Each path below is one point turned by a fixed rotation once a step. After each direction that follows a path, write how fast that rotation turns it, in degrees each step (0 if it stays still).
Each turn is a multiple of 5 degrees from 10 to 175, or 0.
Each row of a path follows its step; steps can be skipped.

step 10: [ 1.76  0.32  0.71  1.19 -1.86 -0.47  1.40 -2.04 -2.79 -1.48  1.34 -0.11
  2.03 -0.65  0.57  3.30 -1.02  0.94 -2.41  3.23 -1.06  1.95  0.27  1.37
  1.06 -0.51  0.18 -0.73 -2.40  2.32  1.43 -1.50  3.00  2.66  2.59 -0.40
 -0.20  1.90  0.85 -2.12  4.33  0.04 -1.60  1.19  1.91]
step 19: [ 4.33  1.29 -0.91 -2.00  0.20 -2.10  2.41  1.16 -2.22 -0.70  1.15  0.92
  0.38 -3.43  2.21 -0.12 -0.30  2.14 -0.16  0.28  3.18 -0.17  1.05  1.23
 -1.33 -0.30  2.29 -1.64  1.86 -3.35  1.22 -1.29 -0.09  1.71 -1.25 -0.05
 -2.10  3.06  1.56 -1.53  1.63 -2.07  0.80 -0.81 -2.01]
step 20: [ 0.17  3.59 -0.27  2.73  3.07 -0.44 -2.51 -1.29 -1.65 -1.84 -0.09 -1.30
 -2.22 -2.33  0.30  0.78 -3.77  2.95  1.18 -1.64  1.05 -1.24  0.47 -0.05
  0.69  1.68 -1.09  2.02 -0.96  1.53  0.00  0.66  0.67  2.10  1.22  4.34
  1.29  0.89  3.53 -0.64 -0.45 -0.56  1.39  1.24 -1.03]
step 21: [ 0.46 -2.94  1.43 -0.91  1.82  0.40  0.41  2.21 -0.63 -0.79  1.77  0.28
  0.69 -3.58 -3.09  0.77 -0.61 -0.14 -1.57 -0.61 -0.78  0.09  0.66 -4.19
 -1.63  2.58  3.13  3.60 -0.66 -1.27 -0.12  0.48  1.17  3.90 -0.75 -0.47
  0.82  3.27 -1.33  0.99 -0.89 -1.76  0.83  1.81  0.62]
step 23: [ 0.32  0.53  0.54  2.60  1.91 -1.15 -1.10 -1.28 -0.83 -1.58 -0.08  1.43
 -3.04 -0.38 -2.32 -0.71 -3.31 -1.37 -1.92  2.72  1.32 -0.97  0.39 -0.68
  0.49  0.66 -0.23  1.59  1.23 -1.99  2.03  2.56 -0.37  0.49  2.47 -0.44
 -3.49 -0.68  1.58 -1.19  2.69 -3.83  2.72  1.62  1.63]
step 35: [ 0.36 -0.87  0.43  4.08  3.76  1.98  1.67 -0.38 -2.04  0.00 -2.83  0.97
  2.32  1.58 -2.38  0.43 -2.31  0.54 -0.61  0.71  2.25  1.59  0.88  0.14
 -0.87  0.37 -0.16  1.74 -2.63  0.94  1.34 -2.81  1.71  1.28  2.75  1.87
 -1.93 -1.13  0.35 -2.08  0.38  0.15  1.90  3.47 -0.24]
step 36: [ 5.96 -4.01  0.19 -0.21 -0.33 -0.23 -0.50 -1.05  0.15  0.49  2.37  2.99
 -0.40  2.02 -0.90  0.20 -2.76 -1.67 -2.72  0.08 -0.11 -1.08  0.82  1.37
 -0.75  0.16 -0.61  2.93 -2.60 -0.74 -0.03  2.92  0.48  2.26 -1.21  0.10
 -0.42  1.15 -0.79  2.34  0.39  1.79 -1.32  1.95  0.09]
step 39: [ 0.69 -2.42  0.46  1.12 -0.96 -1.70  1.42  2.58  0.13  3.01  1.44  0.36
  0.45 -0.31  1.45  3.46 -0.93  0.66 -2.51  1.27  0.35  3.17 -0.20  1.39
  0.96  2.70  3.78  1.96 -2.44  0.40  3.13  0.98  0.34  2.78 -0.99  0.04
  1.06  3.14 -0.53  0.11 -2.64 -0.32  0.68  1.42 -1.76]
[ 0.36  1.15  1.33 -0.94  0.26  0.16 -0.97 -0.42  0.52 -0.43  0.87 -0.32
  0.28  0.56  0.18 -0.47 -0.70  0.26  0.12 -0.76 -0.39 -0.72  0.06  0.85
 -0.38 -0.31 -0.35 -0.39 -0.06  0.40 -0.12  0.89  0.50 -0.27 -0.26 -0.12
 -0.38  0.67 -0.64  0.33 -0.28  1.08  0.01  0.35 -0.14]
175
[ 0.13  0.94 -0.48  0.47 -0.38 -0.66 -0.36 -1.36 -0.28 -0.27  0.28  0.74
  0.74 -0.72 -0.05  0.26 -0.24  1.02 -0.09  0.52 -0.56  0.43  0.99 -0.38
 -0.12  0.65  0.16  0.47  1.06  0.57  0.01 -0.14 -0.39 -0.14  0.09  0.17
 -0.23 -0.16 -0.61  0.28 -0.78  0.22 -0.17 -1.34 -0.08]
80
[ 0.47  0.50 -0.10  0.23 -0.65  0.50  0.32  0.11  0.40  0.40  0.01  0.31
 -0.14 -0.59 -0.24  0.09 -0.03 -0.85  0.58  0.96  0.94 -0.01 -0.68  0.40
  0.02 -0.38  0.07  0.35  0.69  0.41  0.35  1.06 -0.91 -0.65  0.23  0.61
  0.55  0.85 -0.82 -1.17  0.85  0.62 -0.71 -0.15 -0.16]
55
[-0.41 -0.15 -0.05 -0.17 -0.40 -0.23 -0.30 -0.06  0.65 -0.25 -0.38  0.52
  0.57 -0.60  0.71  0.44 -0.56 -1.69 -0.90 -0.29 -0.26 -0.58  0.07  0.31
 -0.06 -0.09  0.83  0.32  0.49  0.19 -0.28  1.49  0.24 -0.05  0.09  0.49
 -0.17 -0.55  1.20  0.63 -0.46 -0.74 -0.35 -0.03  0.34]
160
[-0.69 -0.33  0.54  0.50  0.70  0.18  0.10 -0.40 -0.23 -0.33 -0.93 -0.57
 -0.37 -0.07  0.65  0.32 -1.34 -0.45  0.34  0.28 -0.48 -0.95  0.37 -0.09
 -0.65  1.08 -0.85 -0.09  0.64  0.50  0.12 -0.45  0.15  0.25  0.60 -0.36
  0.39 -0.66 -0.47 -0.80  0.74  0.29 -0.26  0.22  0.99]
145
[-0.12  0.66 -0.76  0.11  0.85 -0.10 -0.49 -0.43  0.11 -0.82  1.11 -1.05
 -1.04 -0.93 -0.83 -0.47  0.23 -0.39  0.42 -0.29  0.23 -0.48 -0.10 -0.55
 -0.14 -0.05  1.00 -0.52  0.97 -0.46 -0.34 -0.25  0.66  0.39 -0.03 -0.03
  0.08  0.75  0.28 -0.30  0.27 -0.87 -0.34 -0.14  0.40]
10

step 1: [-3.41 -1.04 -0.31 -2.94  1.93  0.91 -2.13 -0.60 -2.29 -1.35 -0.45  1.24
  0.55  0.59 -0.96  0.49  0.43 -2.11 -0.87  0.39 -1.09 -0.01 -0.12 -0.55
  0.02  4.25 -2.32 -0.17 -2.65  1.39 -0.87 -0.63  0.64  4.94  0.78  1.64
 -0.59 -1.58 -4.77 -1.38  0.40 -3.75 -2.84 -1.37  0.34]
step 17: [ 0.93 -3.29  2.21 -1.22  6.04  0.60  0.42 -0.99 -0.09  0.10  3.49  0.13
 -0.66 -0.67 -3.83 -2.06 -0.69  1.49 -1.52 -2.54 -0.12 -0.16  2.42 -1.46
 -2.77  1.92  1.47  2.07  0.58 -0.28 -0.27  0.85 -0.47  0.74  1.04  2.55
 -2.20  0.03  0.16 -1.73  3.69 -0.18 -0.37 -1.07 -1.44]
step 18: [ 0.41 -4.73 -3.19 -1.82  1.15  1.91 -0.06 -0.21 -0.34  1.85 -2.76  2.26
 -0.39  1.94 -2.35  2.95 -1.71  0.98  1.92  0.72 -2.09 -1.07 -0.37  0.07
  0.45  0.57 -0.63 -2.82 -3.17 -0.93 -1.76  2.56  2.22 -0.47  0.58 -1.22
 -3.28 -0.96 -1.62 -0.35 -4.07 -0.08 -1.22  0.83 -1.83]
step 21: [-2.03  1.48  1.39 -2.18  1.09  1.50  0.01 -3.88 -2.17 -1.62 -0.47 -2.02
 -0.55 -1.47 -0.51  2.42 -0.15 -1.56  0.05  0.24 -1.06  0.59  1.85 -1.63
 -1.91  2.88  0.60  1.15 -0.72  5.17 -2.11 -3.04  2.46 -0.47  1.23 -0.10
 -0.43 -2.71 -3.84 -1.19  1.42  0.87 -1.96 -0.50 -2.46]
step 26: [-1.49  1.02  0.23 -2.90  2.96  1.78 -0.34 -0.84 -2.46 -3.10 -2.05 -2.84
  2.82 -1.55 -0.05  0.82  1.86 -3.98 -0.67  3.98 -1.87 -2.42 -0.09 -1.40
 -1.12 -0.50  0.49 -0.26 -1.58  1.40 -1.77  3.72  0.67  2.82  0.99 -1.37
  2.35  2.04 -1.01 -1.05  0.18 -1.55  1.65 -0.52 -1.27]
step 27: [ 0.54 -3.41  4.41 -1.09 -0.13  3.12 -0.06 -3.01 -0.14  2.23 -1.45 -2.12
  1.87  2.89  3.00 -0.79 -1.03 -1.31  1.75 -0.77  1.74  2.82 -2.65 -0.17
 -0.39  2.95  0.25  3.33  1.65  0.72 -1.07 -1.65 -0.92  0.34 -0.24  2.23
 -0.76  1.31  0.35 -1.63 -1.76  1.69  0.53  1.44 -2.58]
step 33: [-3.12 -0.54  1.70 -1.39  0.97  2.27 -0.67 -1.15  2.81 -0.31 -0.12  4.72
  1.84  0.67 -0.84 -0.57 -3.54  3.05  2.66 -1.79  1.29  0.68  1.35 -0.52
  0.35 -0.81 -1.73  0.10 -1.12  0.96 -2.45  0.02  2.30  0.72  1.56  2.67
 -3.00  0.41  1.26 -1.17 -2.06 -1.42 -3.61  2.71 -0.93]
step 36: [-1.25  0.73  1.39  0.64 -0.58 -3.04  0.72 -0.46  0.09  0.10  0.55  0.29
 -1.24 -1.33  2.03 -1.80  0.40 -2.73 -0.10  1.15 -0.95 -1.35 -1.14 -2.20
 -1.99  3.82 -2.38  0.47 -2.28  0.80 -2.42 -0.47  2.92 -0.05  0.87  2.96
  3.10 -0.04 -4.25  1.69 -1.41 -0.86 -4.83 -2.46  0.77]
[-0.27 -0.50 -0.39 -0.82  0.07  1.05  0.02 -0.45  0.31 -0.15  0.52 -1.06
 -0.05  0.00 -1.15 -0.25  0.15  0.20  0.60 -1.03  0.61  0.20 -0.18  0.76
 -0.18  0.85  0.39 -0.27  0.35 -0.40  0.26  0.14 -0.47  1.10  0.68  0.93
 -0.23  0.11  0.07  0.84 -0.55 -0.37 -0.46  0.76 -0.51]
70
[-0.64 -1.04 -0.04 -0.05 -0.22  0.31 -0.19 -0.12  0.02  1.08 -0.37  1.11
 -0.59  0.36 -0.10 -0.41 -1.19  0.59  0.04 -0.33 -0.21 -1.02 -0.30 -0.17
 -0.37 -0.38 -0.12  0.06  0.10  0.72  0.79  0.41  0.04  1.35 -0.81 -0.24
 -0.16 -0.51  0.93  0.17  0.43  0.70  0.19  0.04 -0.44]
70
[ 0.10 -0.10  0.56 -0.48 -0.95 -0.54 -0.51 -0.89  0.13 -1.08 -0.68 -0.05
 -0.06 -0.84  0.16  0.04 -0.15 -0.21  0.52  0.15 -0.15 -1.07 -0.29 -0.62
  0.28 -0.33  0.36  0.96 -0.20 -0.48  0.28 -0.33 -1.79 -0.20  0.03  0.18
 -0.22 -0.03  0.59 -0.12 -0.67 -0.53  0.80  0.03 -0.48]
20
[-0.51 -0.02 -0.92 -0.50  0.08 -1.17  0.19  0.03  0.35  0.22  0.29  0.43
  0.17 -0.32  0.70 -0.38  0.16  0.11 -0.01  0.08 -0.05  0.35 -0.67  0.29
  1.31 -0.33 -0.71  0.20  1.09 -0.09 -0.15 -0.26  0.06  0.73 -0.21  1.08
  0.80 -0.92  0.45 -0.35 -0.10 -1.26 -0.62 -0.23  0.54]
10
[-0.49  0.27 -0.42 -0.35  0.02  0.31 -0.94 -0.17 -0.22 -1.09  0.31  0.69
  1.11  0.41 -0.27 -0.87 -0.44 -0.23 -0.50 -0.38  1.15  0.21  0.52 -0.49
 -0.09 -0.61 -0.30 -0.30 -0.48 -0.12 -0.35  1.09  0.11 -0.46  0.16  0.57
  0.21  0.09  0.51  0.12  1.46 -0.62  0.59 -0.05 -0.41]
160
[-0.34 -0.25 -0.45  0.16  0.88 -0.19 -0.52 -0.04  1.03 -0.35 -0.91 -0.86
 -0.09 -0.43 -0.49  0.46  0.19  0.28 -0.28  0.14 -0.01  0.53 -0.49 -1.40
  0.05 -0.98  0.75  0.14  0.37 -0.03  0.18 -0.17  0.24  0.67  1.21 -0.64
 -0.76 -0.49 -0.04 -0.52  1.03  0.26 -0.57  0.04  0.11]
85
[ 0.17 -0.31  0.36 -0.80  0.09  1.29 -0.10 -0.72  0.15 -0.08  0.20 -0.40
 -0.36  0.18  0.55  0.16  0.89 -0.36 -0.08  1.27  1.15 -0.96  0.17 -0.55
  0.59  0.34  0.16 -0.90  0.57 -0.13  0.35 -0.48  0.40 -0.35 -0.83 -0.42
  0.14 -1.17  0.11  0.52  0.45 -0.07  0.07 -0.05  0.47]
20

step 9: [-3.33 -0.22 -0.50 -3.19 -0.34  4.43 -0.31 -0.69  0.14  2.72 -1.37  1.43
 -0.37  0.27  0.65  1.44 -2.27 -3.44 -1.38 -1.69  3.11 -1.33  0.21 -0.16
 -3.60  0.77 -1.21  4.42 -2.04 -1.18 -0.63  0.25 -0.10  1.24  0.33 -0.74
  1.14 -1.45 -2.74  0.01  0.37  1.67 -0.09 -0.84  2.06]
step 14: [-0.52 -2.26  1.37 -1.72  0.58  2.03  1.15 -1.55 -1.28 -1.23 -0.18 -0.17
 -1.62 -4.42  2.82 -0.65  0.68 -0.35 -0.01 -1.62  2.40 -2.62 -0.36  2.26
 -0.63 -1.10  2.43  1.13 -1.92 -2.01  2.34 -0.90  4.82 -1.86 -2.31  2.60
 -2.52  0.03 -1.58  0.47 -0.57 -0.36 -2.00 -0.31  0.67]
step 19: [-1.42  0.49  3.50 -0.78  0.73  0.62  1.24 -0.03  3.37 -0.60 -2.78  1.72
 -3.39 -5.05  2.46 -0.20 -0.80 -0.38  1.24 -1.44 -1.00 -1.78  0.03 -0.23
 -2.04  3.03  1.82 -0.23  2.09 -0.19  2.14 -1.60 -1.54  4.15 -0.18 -0.31
  1.53 -0.87 -0.22 -0.42  0.53 -0.30  0.04  1.57  2.05]
step 26: [-0.43  2.23  2.89 -0.46 -0.98  1.43  0.21  3.45  1.33  2.90  0.34 -1.21
 -2.68 -1.95  0.15  1.86  1.96  0.21 -2.76 -0.74  0.94 -1.03  1.29  3.57
 -3.46 -1.82 -0.66 -0.20  1.40 -0.67  0.51 -1.82 -1.10 -2.00 -1.82 -2.57
  1.28 -0.49  0.63 -1.65  0.20  2.51 -4.11 -0.21 -1.66]
step 29: [-1.05  2.40  1.04 -0.38  2.00 -1.69  2.57 -1.33  2.83 -1.97 -1.00  1.10
  0.16 -0.56  2.37 -0.61  1.31  0.34 -4.63 -0.11 -2.06 -0.79  0.56  3.92
 -2.11 -0.34  2.14  0.33  0.12 -0.09 -1.85 -1.37 -1.83 -1.18 -0.35 -0.57
  1.57  2.72  0.10  3.92 -1.23 -0.39 -3.61 -1.07 -1.05]
step 31: [-0.35  1.66 -1.37  2.84 -1.16  2.57  2.31 -0.81 -1.36  0.21 -2.66 -1.50
 -3.35 -0.50 -2.14 -1.35 -0.37 -0.60 -1.96 -3.68 -2.17  0.74  0.82  1.68
 -1.34 -0.52 -1.68  2.90  0.30  1.30  3.90 -0.42 -0.27 -1.39 -2.06 -1.08
 -1.65  0.76 -1.59  1.51  1.37 -0.53 -1.77  2.16  3.08]
step 35: [-1.87 -1.12  1.74 -2.22  3.77  0.27 -0.92  1.91  3.39 -2.39 -1.66  0.51
 -0.61  0.49  2.83 -2.01 -1.01  0.55  0.25 -0.19 -0.52 -0.13  0.03  2.45
 -1.84  0.94 -0.85 -3.67 -1.81 -0.14 -1.12  0.65 -2.12 -4.05  1.84 -2.66
 -1.25 -0.93  2.89 -1.35 -1.46 -1.14 -2.17 -1.27 -1.13]
step 39: [-2.36 -0.35 -2.50  1.21  1.17  0.45  0.37 -2.35  0.21  0.23 -0.39 -0.25
  1.36  0.80  2.26 -0.14 -0.12 -2.84 -1.74  0.98  2.58 -0.78 -1.15  0.26
 -3.54 -3.31 -1.90  4.20 -2.11  0.73  1.93 -1.28  0.43  2.45 -0.16 -0.85
  2.05  2.92 -2.46  1.40  3.06 -2.28 -0.24 -1.08 -0.57]
[-0.15 -0.54 -0.94  0.30 -0.88  0.40  0.34 -0.40  0.58 -0.17 -0.93  0.58
  1.01  0.16  0.62  0.67  0.13 -1.14 -0.74  0.46  0.86 -0.09  0.19 -0.66
  1.41 -0.39  0.68 -0.25 -0.39  0.06 -0.12 -0.09  0.17  0.12  0.51 -0.89
 -0.26  0.03  0.04 -0.53 -0.06  0.22 -0.63  0.48 -0.10]
155
[-0.31 -0.14  0.82  0.33  0.28 -0.76  0.47 -0.80  1.40 -0.32  0.25  0.02
 -0.80  1.09  0.54 -0.34  0.33 -0.17  0.32  0.49 -0.80  0.24 -0.22 -0.03
  0.84 -0.33 -0.42 -0.56  0.10 -0.67 -0.54 -0.57 -0.55 -0.43  0.06  0.01
  0.51 -0.65  0.26 -0.64 -0.68  1.09  0.45 -0.50  0.27]
130
[-0.88 -0.10 -0.34 -0.49  0.88 -0.03  0.33 -0.21  0.43 -0.23 -0.10 -0.23
 -0.16  0.63 -1.27 -0.02 -0.76 -0.49  0.41 -1.01  0.01  0.21 -0.16 -0.07
  0.30  0.91  0.15 -1.02 -0.32 -0.22  0.41  0.80 -0.95  0.32  0.39 -0.15
 -0.38 -0.48 -0.90  0.46  0.65  0.19 -1.30 -0.15  0.24]
110
[ 0.39 -0.13 -0.31  0.04 -0.43 -0.11 -0.42  0.53 -0.28  0.60  1.37  0.05
 -0.61 -0.33  1.14  0.12  0.03  0.08  0.42 -0.06 -0.18  0.42 -0.36 -0.06
  0.21 -0.62  0.07 -0.96 -1.31  0.15  0.39  0.02  0.20 -0.92  0.60  0.55
 -0.93 -1.04  0.76  0.24  0.66  0.00 -0.84  0.22  0.19]
35
